Where one turn sends some rows of the set: a few examples, then the rows asked:
leg: [-1.28 -1.52  0.02 -3.40  1.03  2.78 -1.57  0.23  0.21 -2.89  0.71 -1.88
  0.62 -1.14  1.77 -1.87  1.19  4.11 -0.83 -0.13 -1.28  1.83]
kudir: [-4.13  1.14  0.35 -3.04  1.63  1.64 -1.09  1.41  2.40 -2.19  1.55 -0.72
  1.75 -1.35  0.88  0.59 -0.32  0.32  0.46 -0.04 -1.25  4.47]
buv: [-2.45  1.92  1.01 -3.10  1.77 -0.39  1.39 -0.27  0.12 -0.15  0.84 -1.09
  0.06 -0.26  1.12 -1.55  0.95  1.61  1.97 -0.73  0.08  0.81]
kovud: [-0.62  1.79 -0.09 -2.17  1.52  1.03  1.92  0.42 -0.06  1.16  1.22 -1.83
 -0.68  0.36 -0.03  0.67 -0.09  1.21  0.93 -2.07  0.43  2.05]
peto: [-1.06  0.35  1.13 -1.24  1.79  0.19  1.76  1.19 -0.55 -0.04  1.69 -2.29
  0.60  1.25  0.00 -2.07 -0.32  1.68  0.21 -0.97  0.12  0.36]
Lofo: [-1.33 -0.88 -1.08 -2.03  0.82  3.16 -1.94 -1.62 -0.10 -1.53  1.91 -1.04
  0.24 -0.24 -0.03 -0.90  0.74  2.65 -1.00 -0.37 -2.01  2.06]
dib: [-2.39  0.42 -2.82 -3.00 -0.02 -0.42  1.81  3.31  1.22 -2.89  1.28 -1.77
 -1.72 -0.32  0.47  0.26  0.49  2.59 -0.07 -1.44  0.62  1.09]
sepet: [-0.90 -0.08 -0.25 -2.95  0.64  4.95  0.01  0.59  0.78 -2.19  0.77 -1.54
  0.00  0.49 -0.29 -0.75  0.03  3.82 -0.92 -1.41 -1.66  2.22]
Vod: [-2.75  1.42 -0.33 -1.91  2.03  1.04  1.67 -0.21 -1.65 -1.17  0.78 -2.66
 -0.41  0.10 -0.19 -1.01  1.53  1.59  0.64 -1.46  0.62  2.06]
Seb: [-0.55 -1.23 -3.63 -2.41  1.28  0.86  0.19  3.72  1.65 -1.69  0.41 -3.35
 -1.12  0.05  0.28  0.36  0.27  2.50 -0.09 -1.05 -0.15  2.31]
Sufet: [-0.68 -1.34 -1.91 -3.33  0.15  0.75  0.90  3.83  1.59 -3.28  1.26 -1.37
 -0.93 -0.29  1.60 -1.39  2.03  2.49  0.67 -0.08  0.44  1.26]
gano: [-2.06  0.91  0.97 -4.12  1.82 -0.49  1.38  2.49  0.84 -0.16 -0.29 -0.84
  0.85  0.34  0.08  0.05  0.98  1.56 -0.88 -0.13 -1.82  5.14]
Mosi: [-2.85 -0.20 -1.90 -1.76 -0.35 -0.56 -1.42  0.77  2.69 -2.18  0.83 -1.36
  1.41 -0.50  0.59  0.15 -1.32  2.22  0.84 -0.63 -2.84 -0.01]
teb: [-2.05 -1.15 -1.74 -4.63  1.96  0.23  0.58  2.88  1.74 -1.74  1.19  0.75
  1.27  1.97  1.00  0.72  0.69  1.03 -0.38 -0.96 -1.34  4.01]
pefe: [-3.29 -1.34 -1.94 -3.99  1.47  0.17 -0.76  2.65  1.16 -2.72  1.32  0.40
  0.96  0.56  2.04  1.45  0.35  1.57 -0.58 -1.67 -0.74  4.00]
zuri: [-2.24 -0.45  0.49 -2.19 -0.34  4.26 -0.45  0.05  0.36 -1.66  1.29 -1.20
  1.42 -0.85 -0.20 -1.74  0.94  3.26 -0.01 -0.85 -2.32  1.40]
Bune: [-1.72  0.18  1.27 -5.25  1.57  1.16 -1.10  1.85  1.11 -2.00  1.49 -1.54
  1.41 -0.43 -0.30  0.90  0.00  1.24 -2.51 -0.13 -0.58  3.71]
tonuf: [-2.18  1.39 -1.57 -1.85  0.85  0.31 -1.29  0.22  3.13 -1.49 -0.27 -1.91
  0.39  0.07 -0.42  0.24 -1.70  1.38  0.84 -1.98 -3.14  1.27]
Guliv: [-2.16  0.69  0.48 -2.79  0.64 -1.18  0.89  2.38 -0.13 -1.12 -0.08 -0.22
  0.36  0.75  0.70  0.51  2.02  0.48 -0.24 -1.11 -1.43  5.04]
kog: [-1.21  0.54 -0.16 -1.69 -0.05 -1.37 -1.38  0.01  2.82 -1.87  0.86 -0.93
  0.57 -1.48  1.85 -0.14  0.02  0.46  1.52 -1.61 -2.10  0.88]
Fomag: [-1.69 -1.64 -2.29 -1.00  0.61 -1.07  1.37  3.75  1.06 -1.96  0.82 -3.01
 -0.56 -0.63  1.24 -0.26  0.55  2.55  0.47 -0.69  0.39  1.65]
rir: [-0.78 -0.73 -2.02 -1.89  0.00 -0.07  1.96  4.17  0.43 -2.17  0.76 -3.03
  0.96  0.39  1.56 -0.37  0.16  2.69  0.38 -1.05 -0.90  0.36]
lazo: [-1.96 -0.14 -1.42 -2.36 -0.57  0.36 -0.86  1.93  2.33 -0.31  1.40 -1.50
  2.02 -1.46  1.19 -0.21 -1.19  1.94  0.98 -2.35 -3.08 -0.21]
Buf: [-1.47  0.08  0.92 -1.99  0.92  0.73  1.55  0.50 -1.12  0.44  2.30 -1.23
 -0.37  0.11 -0.18 -0.95  1.00  1.68  0.37 -1.81  1.22  0.88]
Lile: [-1.48 -1.36  0.42 -1.92  1.15  3.57 -1.04  1.27  0.92 -0.35  2.04 -1.94
  1.29 -1.11 -0.07 -2.85 -0.16  3.07 -0.52 -1.29 -1.88  1.14]
Lik: [-1.76  0.47 -2.06 -0.95 -0.99  0.34 -0.67  0.83  3.51 -1.81  1.25 -0.67
 -0.49 -2.01  0.74  0.28 -0.45  1.75  0.53 -0.85 -3.04  2.12]
timim: [-2.05  0.58  0.99 -4.53  0.72  1.43 -1.02  2.07  0.27 -2.02  1.75 -0.47
  0.31  0.49 -0.81  0.04  1.15  1.25 -1.97  1.31 -0.35  3.67]
nituk: [-2.42  0.20 -0.04 -3.28  1.90  1.54 -0.14  1.85  2.71 -2.67  1.33 -1.08
  2.59 -0.47  0.89  1.13  0.16 -0.71  0.18 -1.44 -1.45  4.41]

buv moves to Sufet
rir moves to lazo
Now find these:
tonuf moves to sepet
Bune moves to gano
Mosi moves to zuri
Lofo moves to Vod
kudir moves to timim

Where one turn sends some rows of the set: a few examples, then the rows asked:
ziz: [-0.85  0.69 -1.09 -1.11  2.43  1.11  1.46 -0.47  1.61 -0.44  1.16 -1.23]
zov: [-0.11 -0.30 -1.08  0.51  2.90 -0.31  0.71  1.59 -0.59  0.23 -1.98 -0.64]
Zade: [ 1.06  0.20 -0.49 -0.39  0.45 -0.50 -0.50 -0.23  0.16 -1.41 -2.56  2.25]
gasu: [-0.56 -1.42  0.36 -0.64  0.70 -0.63  0.93  0.85 -1.43 -0.85 -2.36 -0.67]
sitan: [-1.16  0.30 -0.13 -0.85  1.59 -0.25  1.69 -0.76 -0.38 -1.54  1.98 -1.02]
rezas: [ 0.61  2.16 -0.26  1.40  1.48 -0.86 -0.51 -0.84 -0.75 -1.95 -1.94  1.58]
bod: [-1.57  0.58  0.83  0.24  1.46  0.49  1.96  0.56 -1.83 -1.21 -1.24 -0.58]
zudof: [-1.06  0.03 -0.61 -1.88  1.41  0.35 -0.26 -3.09 -0.14 -1.08 -3.76 -0.48]
zom: [-1.18 -1.35 -0.50 -0.15  0.18  0.65 -2.01 -2.62  0.43 -1.59  0.19  0.87]
sefit: [ 0.26  1.85  0.31  0.94  0.83 -0.65  0.03 -0.92 -1.13 -2.23 -1.54  2.00]
guduz: [ 0.52  2.24  0.02  0.01  0.57  1.15 -0.33 -1.12  0.93 -1.73 -2.88  1.28]
fivu: [-0.47 -0.22 -0.02 -1.60  0.40  0.37  0.12 -1.78  1.10 -1.34 -0.25 -2.74]
tiri: [ 0.17  2.20  0.09 -0.08  0.80  1.51  0.37 -0.76  0.75 -1.68 -2.38  2.03]
fusar: [ 0.20 -1.65 -0.49 -1.64  1.82 -2.32 -1.30 -0.42 -0.42 -0.98 -0.72  0.25]
das: [-0.57 -0.11  0.21 -0.58  0.73  1.15  0.33  0.09  0.14 -0.60 -3.42 -1.99]
fov: [-1.05 -0.46 -1.85  0.62  2.16  1.02 -1.66 -1.86  1.11 -0.61  0.82  1.39]
tek: [-0.48  0.61 -0.15 -2.31  1.90  1.73 -0.91 -1.31  2.40 -0.67 -1.93 -0.84]
rit: [-2.13  1.02 -0.24 -1.05  2.45  0.16  1.77 -2.37 -1.79 -1.42 -1.23  1.35]
Sem: [-0.69  1.17 -0.07  1.31  2.37  0.04  0.10  0.13 -1.09 -0.69 -2.38 -2.13]
Dad: [-1.64  1.91  1.31 -0.07  1.98 -0.25 -0.25 -1.95 -1.28 -2.34  0.36 -0.74]
Vigot: [-0.97 -0.59 -0.86  0.52  0.81  0.80 -2.49 -2.95  0.81 -1.41 -0.09  0.16]
Pefi: [-1.46  0.78 -1.67 -1.60  3.43  1.22  1.46 -1.66  0.25 -0.11 -1.93  1.52]
tirak: [-1.24 -1.11 -0.47 -1.93  1.32 -1.19  0.57 -2.30 -1.69 -1.28 -2.35  0.99]
Pid: [ 1.29  0.55 -0.96 -0.12  1.35 -0.35 -0.27  0.19  0.54 -1.03 -2.34  2.65]
botuz: [-1.16  0.49  0.18 -2.82  1.57  2.18  0.24 -0.92  2.01 -0.91 -0.97  0.38]
Geru: [-1.57 -0.94 -0.46  0.03  0.67  0.79 -1.13 -2.33 -0.03 -1.66  1.13  1.68]
keva: [-1.70 -0.42 -1.10  0.32  1.62  1.56 -0.95 -1.98  0.70 -1.16  1.37  1.72]
nuz: [-1.23  2.50  0.43  0.57  3.18 -0.31 -0.61 -1.58 -0.69 -1.69  0.39 -1.00]
Mina: [-0.93  1.37 -1.21  0.12  3.21 -0.43 -0.63 -3.09 -0.92 -0.90 -2.87 -0.91]
saf: [-0.09  0.52 -0.75 -0.04  1.92 -0.84 -0.46 -1.50  0.27 -1.04  0.35 -3.16]
zus: [-0.35 -1.52 -0.29 -2.14  0.40 -0.79  0.88 -0.75  0.13 -1.31  0.78 -1.26]
Getu: [-1.07  0.44 -0.22 -0.50  2.13  1.80  1.90  1.19  0.15 -0.10 -1.81 -0.25]
zamu: [-0.74 -0.36 -1.68  1.08  1.89  0.58 -2.47 -2.47  0.73 -0.89  0.44  0.43]
mumol: [-0.46  0.21 -2.44 -0.54  4.19 -0.93  0.04 -1.52 -0.51  0.13 -2.28  0.84]
sog: [ 0.31 -0.45 -1.98 -0.82  2.76 -0.70  0.03 -0.22  1.30 -0.12  0.59 -1.64]
vuvib: [ 0.12 -1.21 -1.11 -1.48  3.00 -1.90 -0.61  0.27 -0.06 -0.54  0.15  1.17]

fov moves to zamu
sitan moves to ziz
zov moves to Sem
Now find these:
sefit moves to tiri
fusar moves to Dad
mumol moves to Mina

